(in the rows, 128 means zero)
The rows of Y fall into 3 groups, which share some directions, and each row is roughly a mix of its group's hidden directions, except one row that fits no group.
Y (82 x 16):
[[143 133 103  50 137 112 155 119 179 153 155 143 158 104 137 105]
 [ 94 175 135 193 158 121  95 138  95 138 137 141 127 136 137 184]
 [112 189 105 119 152 132 131 163 104 192 123 110 156 156 161 143]
 [ 73 111 159 156 128  93  64 138 162 118 128 105 109  96 131 155]
 [119 144 139 157 169 110 110 102  56  92 141 122 139 173 132 163]
 [161 158  85  94 129 146 161 134 102 141 115 141 127 204  96 124]
 [176  98 167 143 125 175 183 109 117 102 104 155 109 119 139  94]
 [149 128 156  97 152 132 160 135 175 145 148 163 139  63 169 109]
 [113 125  71 125 108 127  88 191 156 133 143 130 104 108  86 161]
 [ 78 140 117 126 120  91  65 175 160 159 136  93 132 106 132 146]
 [ 81 149 144 158 142 120  94 156 126 171 130  92 149  86 180 146]
 [163 113  97  75 116 151 196  89 132 135 145 145 153 132 124  93]
 [ 94 182 116 104 157  94 109 149 128 182 149 111 169 133 163 145]
 [140  65 168 154  90 154 136 126 153  96 108 129  92  86 122  99]
 [ 99 135 167 196 155 129 113 104  76 102 128 132 115 148 140 170]
 [101 113 164 120 129  98 107 140 183 145 149 122 141  57 167 117]
 [ 98 146 110 132 153 121  95 160 161 155 151 126 142  55 157 165]
 [168  97 117 138 105 160 153 104 105  80 107 149  96 167  78 119]
 [183 127 116 119 126 162 191  92  92 107 128 163 133 160 111 104]
 [120 172 113 167 157 169 133 151  73 165 108 111 140 136 164 161]
 [173 136 113  71 129 146 190 110 150 151 132 150 155 119 142  85]
 [ 83 154 101 132 130 104  76 180 156 165 147 114 130 101 129 166]
 [ 94 158 146 105 142 105 108 153 156 187 115  88 154 111 180 118]
 [103 105 188 169 109 140 122 147 134 150 108  95 124  84 179 104]
 [118 180 127 103 159 125 128 158 113 187 113  97 164 142 180 124]
 [159 172 128  88 159 131 169 112 108 163 122 128 175 146 171  98]
 [115  90 142 165 105  95  97  96 120  65 158 143 109 130  84 142]
 [ 82 135  81 127 106 109  71 170 154 156 131  92 120 121 103 157]
 [165 107 160 159 119 153 157  89  82  82  97 135 113 164 115 104]
 [ 71 135 136 147 148  88  60 151 129 128 141  93 129 116 142 171]
 [168 121 162 147 140 144 168  69  86  86 112 152 127 161 128 109]
 [109 128  89  80 108 107 101 177 183 164 141 108 134  94 120 121]
 [113 157 122  79 142 123 141 146 151 193 123  96 165 115 177 108]
 [151  72 127 152  94 153 131 111 133  71 112 141  84 122  80 121]
 [114 165 122 144 153 150  94 201 132 167  91 110 110 117 149 159]
 [134 119  88  59 110 104 118 156 190 148 142 119 139 102 113 105]
 [127  97  86 149  88 145 101 132 123  91 111 117  89 152  62 145]
 [155 109 138 179 120 159 139 109  79  75 110 146  95 160  97 139]
 [153 155  88 126 131 156 151 124  77 124 108 134 122 203  95 139]
 [171 114 115 140 127 153 168  89  82  79 138 165 118 161  94 127]
 [ 84 169 120 110 147  92  94 156 146 180 149 103 160 111 162 144]
 [ 99 167 100 109 161 129 101 181 122 177 124  93 145 123 163 162]
 [150  74 167 168  98 159 145 103 112  80 101 129  96 122 117 102]
 [154 127 177 152 142 146 171  71  83 109 107 136 136 157 153 103]
 [133 178 104 115 157 114 136 106  73 134 132 130 154 202 122 143]
 [106 176 127 119 153 123 101 184 131 186 106  94 143 125 171 137]
 [180 130 160  97 150 134 189  91 121 112 135 172 138 146 142  93]
 [156 101 163 146 129 140 166  56 107  78 121 155 118 149 118 112]
 [115 136  98  63 127 101 119 154 187 168 150 118 151  94 139 118]
 [176 132 109 121 138 159 183  91  76 102 135 157 138 169 113 119]
 [176 142 117 107 147 175 198 102  96 135 111 148 140 156 142 108]
 [144 125  89 144 151 124 112  85 100  66 147 155 123 137  83 171]
 [153  70 144 155  96 150 138 101 126  68 110 140  89 126  92 111]
 [158 133 176 118 140 126 171  68 109 122 107 129 155 150 160  80]
 [114 190 121 118 159 126 137 149  94 186 124 110 163 160 169 135]
 [ 98 124  91 106 103 107  79 188 173 155 135 102 121 101 111 136]
 [ 79 145 110 131 132  85  61 166 157 145 148 110 128 109 121 164]
 [ 79 131 143 128 113  79  72 159 172 154 138  97 136  96 141 126]
 [139  83 110 152  89 131 118 124 140  76 150 159  92 114  66 138]
 [171  92 117 130 100 152 172  90 123  84 137 169 111 136  85 106]
 [155 123 144 184 133 166 152 103  70  89 112 153 105 160 114 140]
 [158 120 129 170 139 160 153 100  80  79 125 167 103 157  99 152]
 [119 173 161 170 170 132  97 158  90 140  89 113 119 155 158 157]
 [124 129 114 184 138 143 108 134  90  86 135 157  93 146  87 183]
 [ 68 138 149 128 158  87  76 132 135 143 136  83 144 116 165 158]
 [171  91 143  90  94 125 146 106 142 102  97 109 130 144 114  58]
 [123 173 120 116 134 137 113 200 146 192 101 108 135 119 157 123]
 [124 136 178 169 162 145 139 123 109 140 128 129 146  73 196 132]
 [ 79 136 116 134 127  95  63 181 151 149 141  97 126 102 131 158]
 [119 130  67 113 107 126  91 189 162 138 144 132 110 105  86 155]
 [170 123 110 139 140 150 154  86  83  76 124 160 115 170  92 139]
 [177 133 100 150 131 168 156 135  76  95 123 164 109 163  91 142]
 [142  98 132 103 126 117 174  47 111  96 159 140 153 145 123 104]
 [120 133 101  55 135 102 136 135 185 161 159 129 155  95 142 117]
 [ 87 152 117 185 132 123  74 170 111 136 132 123 110 126 116 184]
 [ 95 182  97 106 150 110 109 167 133 189 140 109 156 130 153 151]
 [108  75 123 147  92 124  89 139 173 100 131 120  96  73  99 136]
 [ 74 134 117 120 132  97  73 173 160 157 140  92 131  96 143 155]
 [173 127 158 155 129 163 177  86  82 107 101 144 129 159 135 100]
 [141 101 117  61  97 118 139 141 177 151 121  99 143 107 134  72]
 [135 127 127  62 117 116 151 130 173 171 129 107 161 104 158  79]
 [ 84 158 153 155 159  93  67 157 112 140 122  95 134 134 154 162]]
One row of each group comes first, with its name. Which group is each row after those in?
[184 134 103 106 130 179 197 114 105 131 116 156 131 150 123 105] => <90>
[149  87 167 185 110 177 150 117 102  98  95 126  99 111 138 111] => <13>
[161 120 127  67 120 143 186 114 154 154 124 128 154 116 154  74] => <76>

[ 95 169 115 113 154 115  94 181 131 180 122  90 148 123 166 148] => <90>
[109 120 171 144 133 137 129 155 158 161 127 118 134  56 188 116] => <13>
[ 82 127 127 102 122 105  96 156 186 171 131  93 138  84 153 131] => <90>
[172 128 124  71 144 133 188  82 142 124 143 161 151 130 137  96] => <76>
[163 115  86  73 104 153 189 113 144 146 145 144 148 122 118  91] => <90>
[ 80 141 116 157 123  99  57 174 139 138 133 102 115 117 115 166] => <76>
[159 108  88 154 101 171 132 161 110  97 121 151  86 138  72 144] => <76>
[ 91 137 154 113 126 106 112 164 170 182 136 104 147  84 175 115] => <13>
[136 117 147  97 125 103 170  53 115 118 152 129 170 147 143  87] => <90>
